Each row below has a hidden score, from 0 to 20, with 10 about the middle. What is it?
-0.3|-1.1|0.8|0.6|-0.4|0.5|-0.3|-0.5 >> 13
-0.6|-0.8|-0.4|1.5|0.9|-0.5|0.5|-1.3 >> 8
0.1|-0.3|0.6|0.4|-1.6|-0.2|-0.2|-0.7 >> 13
1.1|1.0|0.1|-0.9|0.2|0.0|0.3|1.2 >> 14
0.7|0.8|1.9|-0.5|-0.3|1.2|-1.7|0.8 >> 20
-1.3|-0.1|0.5|-2.0|-1.1|1.8|-0.2|1.0 >> 3
1.1|1.5|-0.4|-1.4|0.3|-0.3|0.3|1.9 >> 11
-1.9|-1.3|-1.6|1.5|0.7|-0.5|1.3|-0.8 >> 0
-1.3|-1.4|0.2|1.4|0.3|0.5|0.0|-1.2 >> 8
1.7|0.7|1.5|-0.7|-2.4|-0.2|-0.6|0.4 >> 20
-0.3|-0.8|0.4|-0.1|-0.3|1.1|-1.3|-1.0 >> 10
1.7|0.9|-0.2|-0.5|0.0|-1.1|0.3|0.2 >> 14
1.1|1.1|0.3|-2.2|-0.1|0.6|-0.4|0.8 >> 11
-0.6|-0.2|2.2|0.2|-1.9|0.4|-0.4|0.5 >> 16
0.0|0.3|-1.1|-2.1|0.0|0.5|-0.1|0.0 >> 0
0.0|0.5|-2.1|-0.5|0.7|-1.0|0.5|-0.3 >> 0
0.6|1.4|-0.3|-2.9|-0.4|0.8|-0.1|1.6 >> 6
-2.4|-1.3|0.1|1.8|1.4|0.3|-0.1|-1.4 >> 3
-1.7|-0.4|-0.2|0.3|0.3|0.3|-0.1|-0.5 >> 2
-0.1|-0.5|1.7|0.5|0.1|1.1|-1.8|-0.2 >> 18
0.8|-0.1|-0.8|-0.4|0.2|0.1|0.1|-0.3 >> 9
0.2|-0.6|-0.2|1.4|-0.2|-0.9|0.1|-1.1 >> 12
0.6|1.6|0.5|-0.4|0.9|-0.3|-0.7|1.9 >> 16
0.8|-0.2|-0.7|-0.9|0.2|0.2|0.8|0.1 >> 8
-0.1|0.0|-0.5|-0.1|-0.8|-0.5|1.4|1.1 >> 8
1.5|1.3|-1.0|-0.8|-0.2|-1.8|0.7|0.3 >> 9
0.5|0.3|1.1|1.6|1.8|-0.3|-1.3|-0.7 >> 20
1.4|2.3|-1.3|-0.6|0.8|-2.0|0.7|1.6 >> 10
0.1|1.4|1.0|-1.1|-1.4|0.3|-0.9|1.7 >> 14
0.1|1.2|0.2|-0.7|0.3|-0.6|0.4|1.4 >> 10
-0.2|0.2|-0.6|0.6|-0.1|-0.7|1.2|0.7 >> 9
1.0|-1.6|-0.5|-0.8|-0.4|2.0|-0.9|-1.6 >> 11
-0.2|0.7|1.0|-0.5|0.6|0.4|-1.0|0.3 >> 12
1.5|1.4|0.2|-1.0|0.0|-0.5|0.8|1.7 >> 16
-2.4|-1.0|-0.7|1.1|-0.3|-0.3|0.9|-0.3 >> 0
1.1|-1.5|0.1|0.5|0.8|1.7|-1.0|-2.4 >> 16
0.2|0.4|0.2|-1.6|-0.4|0.6|-0.4|0.4 >> 8
0.1|-0.6|-1.1|1.0|1.0|-0.4|-0.2|-1.5 >> 7
0.4|0.2|0.5|0.1|1.4|0.7|-0.5|0.7 >> 16
-0.3|-1.1|0.0|1.1|0.2|-0.4|0.1|-0.7 >> 10
0.9|0.4|-1.2|-1.9|0.4|0.0|0.6|0.7 >> 4
-1.1|-0.9|0.0|2.1|-0.2|-0.6|0.1|-1.2 >> 9
0.3|1.7|0.7|0.1|1.5|-0.7|-0.6|1.1 >> 15
-1.5|-1.9|0.0|0.1|1.1|1.9|-0.2|-1.0 >> 4
1.0|-0.5|-0.9|-0.2|1.4|0.0|0.1|-0.5 >> 10
-1.3|-0.5|-0.5|1.0|0.9|-0.7|0.5|-0.4 >> 3
0.6|-0.5|-1.0|0.1|0.5|-0.5|0.9|-0.6 >> 7
1.0|0.5|-1.3|-0.2|1.8|0.5|0.2|-0.5 >> 10
1.0|2.6|0.0|-2.0|-0.2|-1.3|-0.3|1.4 >> 8
-1.6|0.3|-1.2|-0.9|0.3|0.3|-0.6|-0.1 >> 0
1.3|1.2|-1.0|-0.6|1.1|-1.0|0.9|1.2 >> 11
1.0|1.7|-0.4|-1.9|-0.3|-1.1|0.7|1.3 >> 7
1.0|1.6|-1.4|-1.0|1.9|-0.9|0.7|1.0 >> 7
0.9|1.6|-0.4|-0.7|0.4|-0.9|0.2|0.3 >> 10
-0.2|-0.4|1.1|-0.4|-1.3|0.5|0.2|0.5 >> 12
-2.2|-1.8|-1.2|0.5|-0.3|1.2|0.9|-0.6 >> 0
1.7|1.7|0.7|-0.2|0.2|-1.3|0.2|1.1 >> 19
1.5|2.1|-0.3|-2.0|-0.1|-0.7|-0.1|1.6 >> 11
1.3|1.2|-0.3|-0.6|0.9|-0.6|0.0|0.8 >> 13
0.8|0.2|0.4|1.0|-1.7|-1.9|0.6|0.3 >> 16
0.7|0.4|-0.4|-0.4|-0.8|-1.3|0.8|0.6 >> 9
0.6|1.8|-0.6|0.7|1.8|-2.2|0.9|1.0 >> 11
-1.4|-1.5|0.6|-0.3|0.0|2.1|-0.9|-0.5 >> 6
-1.6|-1.5|-2.5|2.0|1.4|-0.7|0.6|-2.3 >> 0
-0.5|-1.2|-0.4|0.3|0.3|0.4|0.7|-0.2 >> 7
0.0|0.2|-0.2|-0.1|0.4|-0.5|0.5|0.8 >> 9
1.4|0.0|-0.3|-0.3|-0.2|-0.6|0.8|0.3 >> 13
-0.9|-0.5|1.9|-0.4|-1.0|1.4|-1.4|0.3 >> 13
1.2|0.4|-0.5|-0.2|0.1|-1.0|0.6|0.0 >> 11
0.0|-0.9|-0.4|0.7|-0.6|0.3|-0.4|-1.1 >> 10
-0.9|-0.7|-0.1|-0.4|0.1|0.8|-0.1|-0.3 >> 4
0.0|-0.7|0.0|0.1|0.4|1.2|-1.0|-1.5 >> 10
0.8|1.0|2.4|-0.1|-2.1|-0.7|-0.3|1.0 >> 20
0.6|0.8|0.6|0.4|-0.1|-0.8|-0.2|0.6 >> 16
2.2|2.4|0.1|-0.3|0.2|-1.6|0.0|1.4 >> 20
1.6|0.8|1.9|-1.5|-1.0|1.4|-1.7|0.1 >> 20
-1.5|-0.5|0.4|-0.2|0.0|1.0|-0.6|-0.2 >> 5
0.6|-1.5|-0.1|-1.2|0.0|2.4|-0.8|-0.9 >> 10
-0.5|-0.2|-0.5|0.5|-0.3|-0.2|-0.2|-1.0 >> 6
0.8|0.8|1.1|0.3|-1.5|-1.5|0.5|0.5 >> 17
-0.5|0.7|-1.1|-1.2|0.1|-0.3|0.7|0.6 >> 0
0.1|1.5|-0.4|-1.0|-0.5|-1.2|0.8|2.2 >> 7
-1.7|-0.9|-0.5|2.2|-0.1|-1.5|1.1|-0.7 >> 4
0.0|0.1|-1.9|-1.7|1.4|0.6|-0.1|-0.1 >> 0
-0.6|-1.7|-0.5|1.6|-0.1|0.3|0.5|-1.6 >> 9
-2.6|-0.7|0.5|2.2|0.8|-0.6|0.6|-0.2 >> 5
0.0|0.9|0.3|0.3|0.4|-0.4|-0.1|1.0 >> 13
1.7|-0.1|-0.7|-0.9|-1.4|-0.2|0.6|0.1 >> 12
0.3|0.6|1.6|0.5|-0.8|-0.7|-0.7|0.1 >> 18
0.3|1.0|-0.4|-1.5|-0.5|-0.3|-0.2|1.1 >> 6
0.3|-0.8|1.0|-0.6|-0.9|1.6|-1.0|-0.8 >> 14
1.5|2.0|0.8|-1.1|-0.5|-1.0|-0.2|1.6 >> 17
0.4|0.5|1.1|0.1|-0.5|-0.8|0.3|0.6 >> 15
-0.3|0.3|-1.1|-1.1|0.0|-0.3|0.3|0.4 >> 1
0.8|1.7|1.0|0.8|0.5|-1.7|0.1|1.2 >> 19
-1.6|-0.5|-0.3|-1.3|-1.4|0.8|0.3|0.9 >> 0
0.5|-0.7|-1.0|0.6|1.3|0.1|0.3|-1.3 >> 9
-0.3|0.5|0.8|0.9|-0.4|-1.1|0.4|0.6 >> 13
-0.8|-1.6|0.2|2.3|0.8|-0.2|0.1|-1.3 >> 12
0.7|0.1|0.9|0.1|-1.9|-0.6|0.0|0.1 >> 16
-0.6|-1.2|1.8|1.7|-1.3|0.1|-0.2|-0.4 >> 18
0.5|-0.9|1.9|0.4|-1.9|0.8|-0.6|-0.1 >> 20
-1.2|-0.6|0.4|-0.3|-0.3|1.7|-1.7|-1.3 >> 6
-2.3|-0.5|-1.3|0.2|0.7|0.1|0.6|-0.5 >> 0
0.0|0.1|-0.1|0.9|1.0|-0.2|0.7|0.9 >> 13
0.6|0.6|0.0|-2.1|-1.4|0.4|-0.3|1.3 >> 8
0.6|1.4|-0.5|-2.0|0.8|0.1|0.4|2.0 >> 7
0.0|-1.7|1.9|0.7|-2.2|1.3|-0.9|-0.7 >> 19
0.5|0.1|1.4|-0.4|1.1|1.8|-1.9|0.3 >> 19
-0.9|0.8|-2.9|0.1|1.2|-2.0|1.6|0.4 >> 0
-0.3|-0.5|-0.6|1.0|1.6|0.4|-0.3|-0.8 >> 9
0.5|0.6|0.4|0.9|0.8|-1.1|0.0|0.3 >> 15
-0.7|-0.1|0.2|1.5|-0.2|-1.1|0.6|0.0 >> 10
1.4|1.5|-0.5|-1.1|0.9|-0.6|0.5|1.4 >> 12
0.7|0.8|1.9|0.3|-0.4|0.2|-1.1|0.9 >> 20
-1.1|-1.2|0.1|1.0|-1.1|0.2|0.6|-0.4 >> 8
1.1|1.7|-1.0|-1.1|0.9|-1.6|1.6|2.3 >> 8
1.6|1.2|0.1|-1.1|0.3|-0.4|0.2|1.2 >> 15
-0.9|-1.1|1.1|0.4|-1.9|0.9|-0.1|0.0 >> 12
-0.9|-1.5|-1.2|1.1|0.5|0.5|0.0|-1.7 >> 3
-0.1|0.4|-1.5|-1.2|0.8|0.2|0.0|-0.3 >> 0
-0.1|-0.6|-0.1|-0.5|-0.7|0.8|0.0|-0.1 >> 8
0.5|0.6|1.2|0.9|0.5|-0.1|-1.3|-0.4 >> 19
-0.2|-1.7|0.1|1.2|-0.9|0.7|0.4|-1.2 >> 12
-2.5|-1.8|-0.4|0.4|-0.7|1.2|0.2|-0.4 >> 0
-0.4|-0.4|-0.9|-0.8|-0.6|-0.2|0.5|0.4 >> 2
1.0|0.0|0.2|-0.6|-1.2|-0.1|0.4|0.1 >> 13
0.7|-0.4|1.3|0.4|-1.3|0.3|-0.3|-0.3 >> 19
1.9|1.8|-0.3|-0.3|0.5|-1.3|0.5|1.4 >> 17
-0.3|-1.1|-0.2|1.0|0.3|0.2|0.7|-0.8 >> 10
1.0|1.4|-0.1|-1.2|0.6|-1.0|0.4|1.4 >> 10
-1.0|1.8|-0.9|-0.3|-0.6|-1.9|-0.3|0.4 >> 0
0.0|-0.3|-0.5|-0.3|0.4|0.6|-0.4|-0.2 >> 8
-0.2|0.5|-0.2|-0.2|2.0|0.9|-0.9|0.2 >> 10
1.4|-0.6|-0.4|0.2|-0.6|-0.5|1.2|-0.1 >> 14
-1.4|0.1|-0.8|0.9|-0.4|-0.8|0.5|-0.2 >> 2
0.8|1.7|0.1|1.7|1.3|-1.9|0.7|0.5 >> 18
-0.5|-0.7|-0.4|-0.6|0.9|1.4|0.0|-0.1 >> 6
1.4|-0.5|-0.9|0.1|-0.7|-0.7|1.3|-0.2 >> 12
-1.4|-0.7|1.4|-0.1|-0.7|1.3|-1.0|-0.6 >> 9
0.6|0.6|-0.6|-1.0|0.3|-0.1|-0.2|0.0 >> 7
-1.6|0.8|0.1|0.8|-0.6|-1.8|0.6|0.6 >> 3
0.2|-0.7|0.3|-1.2|-1.0|1.6|-0.5|-0.8 >> 9
-1.1|-0.7|0.5|0.1|-1.0|0.5|-0.1|0.1 >> 7
0.8|-0.5|-1.8|0.3|1.1|-0.5|0.9|-0.8 >> 6
0.1|0.5|-0.5|0.8|0.9|-0.6|0.2|0.3 >> 11
-0.2|-0.3|1.4|-1.0|-0.2|1.7|-1.0|0.1 >> 13
0.5|0.0|1.1|0.7|-0.5|-0.6|0.2|-0.2 >> 17
0.7|-0.7|1.3|0.5|-1.2|0.5|-0.3|-0.5 >> 19
-0.7|-0.8|1.3|1.1|0.0|0.6|-0.7|-1.0 >> 14
2.0|1.2|0.1|0.5|-1.1|-2.4|0.5|0.3 >> 18
-0.8|0.0|-2.4|0.2|2.2|-0.1|1.2|0.3 >> 0
-0.3|-1.0|-1.1|-0.2|0.4|1.3|-0.3|-1.0 >> 5
-0.4|-1.2|0.9|1.0|-1.7|0.4|-0.2|-0.4 >> 14
-0.2|1.5|-0.3|-0.7|2.0|-0.2|0.0|1.0 >> 7
0.4|0.4|0.9|1.2|0.6|-0.7|0.0|-0.7 >> 17
-0.7|-2.1|0.7|1.8|-1.1|0.6|0.4|-0.9 >> 14
0.2|0.7|-0.6|0.1|1.2|0.3|-0.1|0.8 >> 11
0.0|-1.0|-0.1|0.8|1.3|0.5|-0.3|-1.6 >> 10
1.0|1.7|1.3|0.0|-0.8|-0.4|-1.1|0.7 >> 20
0.2|1.1|-1.1|-0.6|-0.9|-1.5|0.5|0.7 >> 4
0.1|1.7|-0.4|0.5|0.7|-2.1|1.0|1.0 >> 9
0.2|0.1|-0.3|1.2|-0.3|-1.0|-0.2|-1.0 >> 11
-0.8|-0.3|-0.5|0.4|0.0|-0.1|0.3|-0.6 >> 5
